128 stands for zero in the data rows.
Some points, one per row:
[ 36 189  40  83 163 135 185  79 132 175 200 118  50 105 181 143  87 152
 114 137 130 204 126  92 149]
[105 128  85 125 134 144 147 120 130 158 174 111  99 103 159 135 106 145
 115 131 131 140 124 129 107]
[ 54 146 189 120 154 148 145 113 149 114 173  92 140  94  99 118  87  85
 120 120 151 146 138 149 160]
[215 102 162 159  72 116 104 185 117 107  57 149 171 166  81 129 174 150
 133 100  98  95 135 141 127]
[102 126 139 127 157 153 124  99 146 115 142 123 107 136 140 142 129 108
 137 138 144 118 134 124 104]
[233  97 181 170  72 105  96 181 120  94  55 158 179 167  64 125 173 150
 133  99  95  88 139 142 134]
[ 27 143  94 123 178 118 153  90 135 151 205 120  87  89 158 104  84 134
 134 139 140 144 116 118 118]
[154 121 124 131 116 123 105 149 136 115  90 123 127 139 126 140 130 126
 131 128 117 116 130 134 132]
[130 101 225 157 107  96 108 149 137 103 102 127 181 120  60 113 145 106
 146 131 121 104 104 135 172]
[150 113 141 135 104 136 133 158 115 116 111 109 155 134 110 121 128 116
 118 126 115 117 124 137 138]
[ 41 154 133 109 212 126 166  71 134 146 220 139  56  64 169 167  65 122
 102 172 140 159 126  97 128]
[ 55 191  34  71 176 154 151  63 148 141 171 129  52 106 227 131 119 162
 150 184 160 146 144  99 103]
[ 76  99 187 157 121 147 151 130 145  86 146  74 174  80  88  89  96 119
 140 110 136 128 118 133 155]
[164 110 115 143  96 131 131 151 129 140 132 137 139 135 123 119 129 152
 117 110 123 114 129 133 113]
[128 113 144 141 125 144 123 144 116 117 110 113 143 127 116 123 121 120
 139 133 117 132 127 128 131]
[209 104 139 159  79 120 107 171 121 123  88 154 160 158  92 132 158 162
 127 102 104  94 134 138 117]
[137 129 127 114 127 119 105 116 112 121  97 163 111 158 131 157 150 117
 122 123 108 119 118 158 118]
[135 122 115 140 115 135 131 141 121 133 121 136 120 140 130 117 138 133
 112 128 121 131 135 137 108]
[ 12 170  95  82 196 119 190  71 124 168 191 109  93  95 140 140  90 119
 136 154 166 150 109 120 155]
[ 18 197   1  56 194 126 133  26 141 175 168 114  32 103 177 162  45 117
  74 194 164 167 138  99 123]
[141 126  97 119 122 126 131 135 113 139 140 142 104 131 136 129 122 126
 135 131 136 137 132 134 118]
[173 117 125 127 119 135 111 148 118 117  93 144 134 151 127 140 149 138
 114 131 119 124 139 131 120]
[136 107 136 121 133 116 121 126 126 122 121 132 130 132 124 129 142 131
 121 138 134 122 127 134 142]
[108 125 102 124 150 144 154 102 111 131 131 107 109 114 153 137 137 108
 121 147 125 160 126 118 125]
[119 103 223 191  96 114 147 168 139  75 113 105 194 102  49  86 103 117
 158 105 100 111 114 137 142]
[129 128 131 138 119 142 130 124 127 119 122 127 126 118 127 121 120 129
 126 106 142 131 141 136 125]
[146 146 140 119 161  93 128  94 118 114 123 136 115 135 118 134 137 127
 134 120 128 113 140 115 147]
[252  83 246 204  54  85  98 204 121  54  28 162 220 165  12 107 174 148
 148  88  71  68 131 147 153]
[145 111 139 146 119 135 126 158 120 118 107 132 141 139 110 122 142 135
 124 128 124 112 134 128 139]
[222  95 143 173  67 115 111 191 116 110  72 151 165 163  83 131 159 161
 129  93  99  94 137 140 120]
[207 105 170 161  83 110 101 171 121 109  71 152 171 161  79 125 168 147
 128 108 101  93 136 139 128]
[ 22 168  87  69 170 134 176  52 131 183 230 115  79  83 204 142 105 124
 141 139 153 162 109  98 130]
[216  95 172 171  69 117 121 196 120  89  58 137 185 159  68 123 152 146
 149  88  92  97 134 137 136]
[ 55 151  84  90 179 127 144  56 121 153 219 131  73  98 175 142  77 154
 139 141 137 164 147  83 116]
[112 134 107 103 139 124 108 120 149 128 131 127  93 112 153 138 139 131
 125 149 140 156 125 125 117]
[113 187  90 118 200 111 132 130 166 146 137 130 126 114 121 112 121 122
 127 133 119 124 176  98 122]
[140 143 130 125 123 124 119 119 142 129 120 139 128 126 136 126 122  94
 141 133 123 133 116 136 106]
[110 135 121 126 149 120 134 110 132 129 136 130  99 137 132 132 142 130
 121 109 131 126 121 117 133]
[105 146 103 120 145 123 132 124 111 148 131 144 107 127 153 137 132 132
 128 124 140 139 118 120 114]
[102 129  98 119 165 144 142 124 114 147 167 100 128 104 162 126 125 110
 122 158 159 169 124 129 118]
[108 136 114 122 124 139 121 119 129 136 150 117 124 136 142 123 141 129
 120 148 134 145 140 112 126]
[ 19 139  85 104 219 122 147 138 160 155 184 100  78  52 156  96 100  54
 139 130 134 182  69 115 180]
[169 142 116 111 146 134  96 116 106 114 100 138 126 171 137 149 169 126
 128 123 125 117 160 134 131]
[116 159 100  92 144 131 123  96 130 155 132 120  99 123 153 150 140 142
 123 154 121 136 140 125 119]
[107 130 115 103 155 146 127 120 138 160 132 128 106 146 162 128 125 146
 125 136 139 132 130 110 156]
[155 114 106 138 107 128 130 154 124 143 133 135 123 136 131 132 131 149
 117 118 120 115 130 125 107]
[159 110 138 155 107 132 126 158 129 106 108 130 157 136  99 116 132 136
 128 110 112 115 123 127 130]
[125 103 165 144 114 134 121 162 132 108 107 115 156 129 105 112 133 131
 141 127 127 126 132 136 139]
[169 115 123 144  99 130 122 139 126 133 123 137 143 146 120 126 137 140
 117 121 113 113 132 139 115]
[186 105 122 154  88 123 122 165 123 138 115 144 145 141 105 130 141 159
 125 107 113 113 129 138 113]
[ 49 175 133 156 230  93 168  25 140 112 234 177 101 128 178 168  26  85
  83 211 189 180  93 172 123]
[116 154 106 119 134 126 109 123 126 135 114 120 132 102 140 121 123 118
 129 133 143 132 124 143 145]
[ 82 131  72 118 138 140 147 122 131 155 183 119  91 110 154 126 101 133
 121 124 140 135 119 118 109]
[121 121 114 115 141 137 105 109 143 130 125 124 113 130 151 140 123 129
 143 119 149 151 139 115 125]
[149 122 144 135 113 134 117 150 133 113 106 131 134 132 106 131 140 131
 140 127 122 123 128 138 123]
[178 112 134 150 100 114 108 152 126 124  97 147 141 145 108 129 149 144
 123 116 115 106 129 142 125]
[195 105 168 150  90 109  96 142 119 106  83 147 154 158  90 129 173 135
 121 109 105 103 130 139 123]
[ 77 138 127 111 141 150 137 117 118 129 148 109 114 122 138 135  98 131
 136 133 115 125 122 132 125]
[124 133 123 141 137 137 139 128 127 132 139 123 126 123 137 129 105 128
 123 125 137 129 120 136 121]
[166 115 137 148 102 127 118 154 122 119  98 135 142 152 116 137 147 132
 137 107 122 122 134 136 126]
[141 113 106 136 126 145 131 139 130 156 121 146 119 146 133 131 141 130
 127 135 130 140 137 126 115]
[156 126 130 135 106 137 124 146 123 145 126 143 136 144 125 126 132 142
 122 130 118 123 125 131 113]
[133 154 132  94 159  90 133  86 125 136 117 141 118 149 164 124 108 108
 144 162 115 125 135 119 141]
[110 138  88  75 176 119 148 143 136 140 122 111 107 146 179 154 145 134
 146 161 163 149 133 103 101]
[140 152 121 100 153 129 112 106 112 136 125 144  89 154 166 151 163 141
 113 128 123 130 130 127  96]
[146 111 139 149  94 134 124 152 123 124 111 126 142 133 111 123 129 135
 123 118 124 122 116 125 123]
[164 124 142 130 119 126 127 152 133 110  87 128 152 147 107 141 132 121
 134 117 109 120 135 133 126]
[ 84 112 138 139 118 143 153 125 141 124 147  99 152 105 124  91 112 129
 116 142 111 149 115 140 122]
[125 130 130 124 130 131 102 129 138 137 127 135 122 135 123 139 150 126
 126 136 108 128 132 131 143]
[158 120 138 147 109 128 126 164 115 102 105 128 147 143 105 131 138 133
 126 120 117 122 133 134 120]
[137 118 164 156 100 132 126 152 125 110 113 124 164 127  93 114 131 117
 128 125 113 118 118 134 130]
[  0 218 150 100 190 140 176  83 144 197 255 137 151 104 228  88  36  96
 113 178 192  88 144  87 112]
[112 126 107 122 142 130 110 116 110 111 116 132 135 131 177 130 126 131
 127 127 152 146 127 153 133]
[  1 157 127  46 203 138 167  62 145 126 224  81  80 115 172 122 136 103
 104 130 131 138 117 129 177]
[182 108 143 149  97 126 106 159 126 115  91 128 152 155 105 129 145 134
 127 111 110 103 137 132 131]
[ 29 205  63  54 152 152 223  85 141 127 228 149  65  45 204 133  82  64
 127 173 163 199 124  61 114]
[ 33 168  60  97 173 126 158  55 166 125 244 132  73  70 218 130  94 112
 114 140 145 182 104 127 148]
[159  98 205 182  93 100 114 157 134 110 117 140 177 124  58 102 140 140
 121 121 111  91 118 144 137]
[131 131 120 118 123 136 118 116 124 121 123 131 123 136 141 132 136 134
 125 118 128 131 133 148 121]
[140 132 120 104 152 132  97  91 118 165 107 147 106 145 135 147 144 125
 119 147 135 130 118 125 111]
[129 121 129 148 104 136 131 150 126 135 120 124 143 120 113 122 125 133
 125 121 120 121 129 132 121]
[ 58 171  89  39 168 131 118  52 134 160 150 124 100  96 189 191 128 133
 158 200 137 165 160 110 130]
Here are 12 more points, each followed by its number:
[172 120 129 127 118 129 111 138 124 119  94 136 138 154 119 125 163 132
 122 117 119 116 129 139 123] 0
[147 112 150 139 107 128 127 149 123 126 113 120 150 135 103 120 133 129
 129 120 113 120 122 129 120] 1
[177 111 125 138 101 130 119 150 125 130 105 141 146 145 119 127 142 146
 120 118 129 113 126 134 116] 2
[152 103 169 162  96 129 124 172 128  93  87 121 175 140  81 108 130 118
 137 111 111 114 124 138 137] 3
[228  85 194 189  54 110 115 208 117  74  43 141 199 166  46 111 162 151
 144  87  90  88 139 145 137] 4
[ 98 136  97  93 142 136 120 102 145 119 123 137 111 150 183 136 109 141
 104 138 128 150 112 114 132] 5
[156 127 114 129 108 133 116 140 110 151 109 131 124 148 132 128 140 125
 127 116 124 124 127 136 123] 6
[139 164 118  88 135 137 131  93 135 115 118 141 108 167 148 157 150 116
 135 151 126 132 124 128 130] 7
[201 114 180 147 100 102 101 159 123  92  73 152 172 153  81 131 165 126
 133 108 112  93 134 142 143] 8
[147 111 201 166 104 104 113 148 130  95 104 142 175 128  60 101 145 125
 124 120 118 104 120 131 140] 9
[161 112 119 144 103 129 128 152 123 133 105 133 137 130 122 114 138 142
 127 114 125 121 131 134 120] 10
[  0 170  14  66 214 146 173  64 129 203 156 109  14  98 240 203  96 137
 112 119 162 209 137 119  94] 11
Which of these numbered points is nearest to each point below, ignoring the 3 directions in which the first points spread most? Its number follows each.
[ 90 145 121 117 145 106  97 118 114 137 142 123  88 133 156 110 119  94
 124 126 130 131 128 145 126] > 6
[162 116 117 124 133 132 111 122 127 124 102 145 131 154 135 122 152 126
 118 128 134 127 131 131 130] > 0
[155 119 109 137 109 135 129 150 128 153 133 137 137 132 126 131 131 151
 122 112 127 124 126 129 111] > 2
[132 126 138 128 118 112 106 120 118 134 126 154 111 137 118 135 152 145
 112 141 127 116 136 127 118] > 9
[128 146  80  91 134 131 141 117 123 150 156 110 106 153 176 115 115  97
 116 135 138 162 139 151 133] > 6
[148 133 122 126 127 143 124 124 144 141 135 123 123 131 144 137 150 115
 119 122 123 131 131 133 125] > 0
[ 66 159 129  92 161 151 163  79 111 166 130 101 122 153 134 139 134  63
 125 173 160 135 123 145 143] > 6
[ 83 141  81  87 158 164 142  92 130 147 173 128  90  93 168 111 124 119
 124 119 136 147 118 118 137] > 0
[197 114 145 140 100 119 111 155 120 115  80 148 153 158  97 136 167 139
 129 112 110 104 139 134 135] > 8
[135 109 128 136 106 128 139 147 125 126 126 123 134 134 110 126 123 120
 137 122 123 122 122 132 111] > 1
[129 118 103 134 122 142 130 135 134 156 142 127 126 128 139 124 118 144
 108 129 133 131 113 137 122] > 2
[138 111 163 160  94 136 126 175 136  95  87 119 166 143  83 106 130 123
 138 126 122 121 118 132 144] > 3
[ 35 175 107  81 140 104 152  74 148 137 219 107 109  80 172 129 104 113
 146 134 141 161 111 110 144] > 8
[ 62 194  72  94 193 139 160  72 159 171 201 107  77  98 193 117  91 131
 124 137 148 145 147 119 122] > 10
[  0 173 121 108 147 152 147  79  89 133 250  49 100 101 173 128  49 112
 119 140 128 162 105 120 183] > 6
[ 34 147 120  89 202 119 165  76 158 156 217 101  96  98 166 124  69 108
 133 149 131 184 130 119 133] > 1
[  0 202 140  92 147 149 162  92 206 117 221  53 114  71 181 166 113  63
 158 161 121 205 109  82 100] > 7
[ 94 115 111 106 149 116 102  88 113 152 126 143 103 112 178 154 110  86
 118 142 123 136 152 138 131] > 6
[140 122 122 132 115 127 120 149 121 129 123 124 135 124 111 130 131 128
 129 144 125 136 122 129 109] > 1
[104 144  83  53 159  82 131  63 120 145 128 123 127 117 174 173 158 124
 141 136 133 167 136 114 155] > 8
[143 106 203 156 108 111 109 140 132  96 105 146 170 121  75 107 131 119
 135 126 113 106 112 126 143] > 9
[134 118 135 138 115 128 135 135 135 137 132 128 137 119 109 129 133 136
 124 126 116 125 121 125 125] > 1
[150 110 116 134 112 147 113 147 120  99  90 129 150 149 102 138 148 121
 139 134 122 126 140 132 125] > 3
[170 115 166 154 100 107 104 146 127 109  91 142 162 141  80 134 165 139
 121 130 115 113 130 143 139] > 9
[134 106 151 158 108 127 131 148 126 109 120 114 157 116  93  99 111 126
 136 115 123 119 122 135 134] > 10
[219  85 190 188  60 113 119 206 121  76  49 139 198 158  50 113 157 145
 149  88  88  90 130 143 135] > 4
[ 79 203  47  57 213 117 160  69 149 165 216 119  61  87 204 162 101 103
 168 191 156 133 143  70 149] > 8
[ 78 192 111  54 153 150 174  66 102 156 162 128  45 131 197 141 179 124
 116 159 139 190 134 138 115] > 7
[  3 153  82  85 174 119 194  44 128 213 212 106  97  84 198 143  83 137
 146 152 151 207 114  94 110] > 1
[135 112 132 142 122 135 130 147 122 126 143 113 135 123 111 112 123 114
 127 120 120 130 129 126 122] > 1
[ 77 153 159 106 124 158 122 128 121 112 145 115 124 141 129 128 141  96
 127 151 128 114 132 142 151] > 7
[128 109 151 158 114 131 131 161 129 102  97 106 156 124  94 116 131 118
 136 125 121 121 131 136 137] > 3
[252  87 186 188  48 102 115 217 117  78  36 151 198 171  48 122 169 157
 147  76  82  84 139 141 135] > 4
[  8 159 125 103 216 114 163  97 103 201 160  92 103 101 126 116  63 119
 138 104 163 162 116 116 203] > 6
[210  87 204 187  64 114 115 203 120  73  50 136 201 157  46 105 156 142
 148  90  95  93 134 141 141] > 4
[158  90 240 211  70 100 147 191 131  64  99 122 213 104  25  84 112 134
 154  94  91  94 114 138 152] > 4
[106 185  88  81 151 163 170  66 122 111 164 115  99 123 188 132 124 133
 147 152 187 136 125 101  97] > 7
[132 141 133 100 131 130 134 126 126 110 130 118 133 144 130 149 147 119
 140 139 135 147 147 150 141] > 7
[ 43 192  60  26 203 166 175  33 140 186 219 105  47 117 248 158 124  77
 156 159 188 182 132  85  79] > 7
[117 127  96 127 127 142 140 140 129 152 160 122 116 112 132 127 110 144
 116 130 135 134 120 122 110] > 2
[180 103 142 149  95 129 119 168 127 102  64 129 158 151  99 120 147 123
 144  98 109 120 139 136 135] > 3
[141 123 132 137 116 146 118 139 117 129 113 120 139 128 106 115 135 111
 138 118 118 129 128 150 121] > 6
[142 128 120 131 116 133 120 146 121 127 125 124 130 145 121 124 139 135
 128 125 126 124 135 128 109] > 1
[133 114 128 139 126 137 124 147 127 110 113 114 135 139 114 124 119 122
 134 130 118 135 126 128 131] > 3
[ 80 144  65 113 138 159 160 106 143 167 183 121 103 103 174 123  79 147
 117 125 142 137 115 123 116] > 2
[169 152 130 117 124 102 107 106 131 128 110 141 124 142 135 147 153 101
 134 106 132 132 141 128 147] > 8
[170 113 123 135 111 122 116 148 118 125 101 135 139 149 122 130 143 133
 120 119 122 127 131 135 124] > 10
[141 126 112 108 132 132 112 128 140 142 166 134 104 140 138 159 122 132
 116 126 146 127 127 120 117] > 2
[ 91 144 123 144 122 140 126 128 156  99 115 125 130 132  96 142 117 127
 130 156 147 151 114 142 124] > 3
[213  89 238 199  60  97 115 208 127  47  42 132 217 149  20  97 153 137
 155  87  80  85 130 143 161] > 4
[177 121 127 150  95 130 120 157 122 120  96 142 145 151 116 127 152 141
 129 110 114 108 137 135 119] > 10
[239  86 184 189  50 113 109 207 117  83  46 147 199 167  50 115 166 152
 144  84  88  85 136 143 131] > 4
[137 115 155 139 108 145 131 154 140 100  92 128 159 130 108 119 131 115
 138 116 128 110 126 134 140] > 3
[134 117 146 144 112 113 131 127 129 137 132 133 133 118 118 118 130 146
 119 132 121 126 124 133 126] > 10
[128 108 233 166 113  98  99 138 139  76  90 135 185 127  53 102 148 107
 135 121 103 112 127 134 155] > 9
[155 110 120 135 111 140 118 151 124 134 113 127 142 136 124 133 126 143
 120 128 135 120 130 128 123] > 2
[198 116 152 138 118 111  82 128 117 110  69 153 147 180 109 146 175 132
 122 119 119 113 142 134 129] > 0
[121 118  96 133 122 144 147 133 129 154 158 122 119 123 134 120 111 138
 125 120 133 127 118 126 115] > 2
[112 136 129 111 137 138 130 128 116 116 129  98 134 123 139 102 129 137
 110 128 129 130 124 129 131] > 0
[ 96  99 154 149 120 126 130 140 132 129 143 107 145 106 114 105 110 110
 139 127 126 131 105 121 135] > 1
[ 98 164  73  73 165 140 129 145 117 139 109 131 123 134 137 135 123 107
 131 157 136 164 112 129 115] > 3
[112 128 160 143 122 106 130 115 141 126 143 150 137 108 111 108 108 120
 147 133 138 138 103 152 108] > 10
[ 53 176 145  70 178 133 122  76 128 128 153 114  91 143 155 137 114 120
 156 175 119 156 119 105 159] > 7
[154 111 156 149 109 129 116 154 117 111  88 119 165 154 112 124 143 113
 140 113 130 126 131 127 141] > 3
[ 85 169 117  82 136 132 121  89 126 117 153 118 102 131 186 155 108  92
 113 127 132 139 114 121 131] > 7
[129 124 112 103 140 141 131  88 129 152 137 134 113 141 156 142 166 123
 120 126 138 123 158 133 121] > 0
[149 141 130 147 129 131 113 134 119 138 134 137 132 138 126 123 124 119
 124 129 126 121 128 137 138] > 6
[184 113 136 131 107 129  93 151 121 121  88 136 142 159 125 132 161 135
 119 111 113 115 140 134 124] > 0
[ 74 187  74  41 219  97 166  65 147 141 231 112  92  60 221 135 101  88
 162 170 139 183  99 122 154] > 8
[ 18 185  92 106 182 132 118   0 146 183 255  62  98  54 137 133  48  77
 134 135 182 159 116  96 146] > 6
[159 115 147 154  95 135 115 170 134 107  85 142 162 142  93 125 134 120
 131 123 125 126 136 139 133] > 3
[149  85 252 212  75  98 151 190 131  62 106 115 216  96  21  79 112 128
 157  96  93  96 115 140 159] > 4
[132 110 142 135 105 135 130 156 129 112  87 126 166 146 105 116 139 124
 137 116 123 123 120 139 123] > 3
[213  85 199 194  62 105 123 198 122  85  72 142 196 147  46 106 148 150
 143  87  90  87 128 145 139] > 4
[153 120 132 136 111 138 123 145 135 112  94 132 148 143 111 123 146 129
 138 137 119 132 143 139 125] > 3
[211  98 183 158  88 112 104 176 125  85  58 145 179 169  74 124 175 129
 137 105 101  92 132 136 145] > 8
[ 50 163  76 109 174 140 111  48 110 166 172 157  67 134 201 202 120 121
 159 130 202 195 160 111 125] > 6
[255  84 171 185  51 108 101 209 116  89  40 163 193 180  60 130 177 165
 137  85  85  80 144 143 126] > 4
[178 100 183 170  76 127 124 191 124  86  75 122 184 146  69 108 145 126
 145 105 110 107 121 138 137] > 3
[156  99 197 170 103 111 103 148 134 107 108 148 173 122  70 102 145 132
 123 117 111 101 122 141 134] > 9
[173 112 147 147 107 126 107 159 120 108  80 140 154 149 111 130 151 137
 135 119 118 117 137 128 126] > 3
[161 100 199 173 103 110 110 155 133 107 114 143 173 114  72 105 135 129
 128 127 102 100 120 135 135] > 9
[  9 183  24  82 203 164 134  73 117 157 177  89  93  60 211 164  61 106
 166 190 139 172 103 109 113] > 3
[151 119 196 170 107 108 119 136 128 102 114 148 154 122  67  99 140 128
 124 124 108 100 117 154 128] > 9
[ 94 124 102  74 188 128 146  85 153 152 139 129  98 153 168 127 123 110
 130 139 137 142 132 133 165] > 0
[218 112 165 154  85 109 105 160 120 110  74 153 159 158  85 129 174 146
 124 114 105  90 137 137 133] > 8
[255  88 177 184  55 104  97 201 115  86  37 158 192 181  54 127 177 160
 140  82  86  77 142 142 130] > 4
[158 126 132 138 107 131 113 148 119 107  86 127 153 141 108 127 147 119
 133 119 119 114 130 137 119] > 3
[151 109 157 153  98 135 120 165 135 108  86 128 163 143  92 106 137 118
 132 111 120 116 121 137 128] > 3
[169 115 149 143 100 144 119 170 123 103  83 108 155 147 111 123 148 117
 137 122 109 121 129 139 143] > 3
[203  82 213 199  59 106 126 202 123  79  73 135 203 137  38  98 141 147
 144  93  91  85 126 145 136] > 4
[118 129 164 111 126 112  91 113 122 116 119 125 134 123  98 104 123 111
 110 125 135 129 140 125 124] > 9
[106 118 127 119 134 149 141 135 126 123 115 125 134 130 131 138 120 113
 117 139 145 145 129 113 128] > 3
[167 110 121 121  98 129 122 155 124 132 111 138 135 147 126 133 136 145
 122 110 125 113 135 126 117] > 2
[227  88 201 184  63 109 103 194 121  75  36 146 201 168  49 114 169 140
 143  86  88  84 135 146 139] > 4
[ 90 140  80 116 142 156 151 116 128 175 194 121  99 105 161 128  97 154
 115 121 133 134 125 126 108] > 2
[107 116 119 125 125 135 131 149 122 138 138 117 137 126 111 128 113 129
 134 141 126 139 112 124 126] > 1
[186  94 185 176  77 128 121 196 115  82  65 122 185 153  65 109 142 131
 148 104 108 111 129 134 139] > 3
[129 119 119 135 137 139 135 139 130 140 138 115 136 102 134 119 104 122
 131 117 138 157 123 123 118] > 10
[ 66 135  78  45 195 114 176  91 139 139 209 129  72  53 229 141  97 135
 148 126 105 155 152  89 156] > 8
[163 118 147 126 114 126 119 151 120 102  93 128 128 150 111 129 136 118
 141 125 118 125 137 127 129] > 3
[202  89 215 190  64 116 126 203 123  61  50 126 208 151  42 104 147 132
 151  92  89  95 131 140 145] > 4
[ 41 152  88  98 207 127 169  80 110 137 203 127  77  95 176 124  72 129
 155 164 145 157 112  69 147] > 4
[196  99 119 164  80 128 122 171 124 139 114 151 150 142 106 130 140 165
 127 103 113 101 131 137 112] > 2
[156  99 203 177  94 103 114 152 129 110 118 145 173 122  64 104 136 138
 124 120 104  97 122 145 126] > 9
[138 126 114 113 147 128 115 111 131 129 127 159 104 159 156 147 144 128
 115 133 118 128 141 126 123] > 0
[178  95 163 160  83 130 121 175 126 101  78 129 168 153  90 116 146 135
 133 108 112 111 134 132 126] > 3
[155 115 140 130 109 138 109 154 122 108 103 121 149 142 109 132 143 127
 136 124 116 123 130 137 130] > 3
[108 144  90 106 129 132 117  94 129 171 119 136  72 136 170 161 137 123
 112 145 145 146 148 108 122] > 6
[112 122 174 133 108 109 107 128 118 125 106 120 136 121  98 122 140 118
 115 135 121 145 123 119 131] > 9
[ 91 140 100  98 164 143 159  97 139 114 167 130 112 116 158 130 119 143
 111 167 139 162 135 102 127] > 4
[162 118 116 147 101 135 121 155 120 147 117 143 139 139 120 134 141 151
 113 126 125 119 131 128 108] > 2
[180 121 134 143 103 120 124 149 128 118  96 138 137 153 107 130 144 145
 134 110 117 113 140 135 139] > 4
[164 146 113  99 134 103 101  98 113 136 133 140  99 148 153 170 156 132
 125 126 151 140 143 127 116] > 8
[134 110 148 136 113 150 124 140 117 104  93 126 150 142 119 117 143 128
 130 121 115 124 125 115 133] > 3
[139 113  99 133 112 143 127 147 128 150 145 137 121 122 139 128 124 146
 122 121 131 126 128 132 114] > 2
[150 105 211 171 104 105 110 138 141 108 119 144 174 126  61 105 132 130
 124 125 117 103 132 151 133] > 9
[112 113 145 134 127 106 137 121 114 122 100 139 126 136 119 121 132 135
 127 121 146 134 118 135 106] > 10
[239  86 185 192  57 103 108 201 118  91  58 155 192 163  51 121 166 160
 138  88  86  77 133 143 131] > 4
[129 125  95 124 117 135 136 135 128 142 144 126 124 128 135 133 118 143
 122 118 129 120 128 129 106] > 2
[220 111 168 157  88 113 101 165 117  99  66 153 168 164  89 134 168 142
 139 109  99  92 137 136 131] > 8
[ 71 144 185 134 152 133 149  95 161 120 170 111 160  72 133  74 126 109
 130 153 123 185 105  98 148] > 9
[140 114 114 148 106 135 144 154 128 150 148 134 135 122 117 122 113 153
 121 115 123 119 123 132 114] > 2
[111 129 123 123 129 149 127 140 125 122 142 104 129 117 131 119 120 101
 136 147 131 132 131 132 143] > 3
[202  87 223 209  62  92 131 192 130  83  94 141 207 125  26  97 135 150
 146  92  86  82 123 145 143] > 4
[172 104 162 167  80 126 123 179 125 101  84 119 172 142  75 113 137 128
 140 103 109 105 127 132 135] > 3
[ 40 198  56  99 193 143 183  49 140 211 181 134  69  75 228 173 105  85
  99 148 157 163 119 115 143] > 6
[100 153  86  81 167 135 125 104 134 148 148 141 110 125 190 151 142 111
 124 133 126 146 127 130 102] > 0
[128 120 137 129 142 134  91 100 153 153 134 128 132 117 115 128 134  80
 136 150 108 119 133 153 130] > 6
[ 95 143  93 103 138 155 141 115 139 154 165 118 107 122 144 129 110 143
 117 130 128 138 132 122 111] > 1
[163 121 127 124 112 128 111 143 124 126 108 142 134 149 125 138 155 139
 127 125 125 121 126 128 107] > 1
[121 152  95 118 136 117 123  82 127 146 128 146 101 125 160 135 161 127
 117 168 126 151 134 118 143] > 9
[160 107 167 151  98 130 124 150 119  93  84 136 160 152  84 109 147 123
 135 117 118 112 133 131 130] > 3
[112  99 236 191 101 103 146 169 140  71 113 102 195  94  43  86 111 114
 148 118 103 116 106 134 167] > 4
[125 141 159 140 111 122 115 133 118 121 114 133 127 113 106 122 138 119
 134 153 125 116 121 131 138] > 9
[ 81 149  81 103 150 135 137  92 112 134 165 152 101 143 155 142 108 143
 118 136 150 130 143 104 128] > 4
[149 141 100  84 130 103 102  99 113 159  78 148 105 155 144 137 161 104
 139 125 136 108 136 131 147] > 6
[ 42 178  94  94 185 114 160  19 152 145 214 131  54  92 197 130  79 125
 136 191 175 166 125 110 119] > 10
[116 127 113  70 152 118 135 107  87 148 141 131  77 138 152 114 106 127
 106 168 133 164 142  82 115] > 1
[157 127 121 123 117 131 125 146 120 126 110 138 136 146 124 136 138 144
 128 108 119 124 141 125 124] > 4
[142 118 118 136 125 134 132 140 125 142 126 142 133 134 129 118 130 130
 125 122 125 137 126 133 117] > 10
[119 126 126 125 144 135 134 125 127 147 123 127 122 130 129 134 117 114
 134 134 139 137 125 129 113] > 1
[208  84 132 188  63 116 131 190 128 144 127 156 164 136  82 120 132 183
 122  89 100  92 126 141 105] > 2
[196  99 195 165  83 118  91 165 115  88  52 142 177 167  71 126 165 131
 140 110  97 104 136 141 139] > 3
[ 99 123 174 136 128 144 130 134 118 118 128 109 150 135 124 119 122 126
 133 133 134 137 104 125 133] > 1
[ 99 131 143 124 166 161 129  84 138 132 142 113 109 112 140 119 124  71
 136 145 126 147 122 137 135] > 0
[153 116 103 135 110 131 133 142 127 148 141 134 127 132 131 126 127 145
 120 115 125 119 132 125 114] > 2
[181  94 196 187  87 100 111 155 127 114 114 157 177 126  59 107 145 155
 120 113 100  86 119 146 127] > 9
[109 175  85  77 150  99 142  90 133 128 154 135  97 136 182 151 138 134
 151 169 126 152 151 102 120] > 4
[ 64 135 140 148 165 126 120 110 125 128 163 110 129 131 123 106 125  74
 140 137 128 147  99 154 153] > 6
[ 82 148 108 113 157 152 149 105 138 158 156 121  94 108 148 152 110 104
 132 144 137 166 140 136 132] > 6
[183 126 160 114 144 109  92 129 131 118  76 131 137 146 115 139 153 124
 140 121 111  98 124 135 151] > 8
[ 98 134 116 128 158 156 135 112 131 137 126 121 118 135 140 132 154 107
 133 145 115 124 120 125 156] > 0
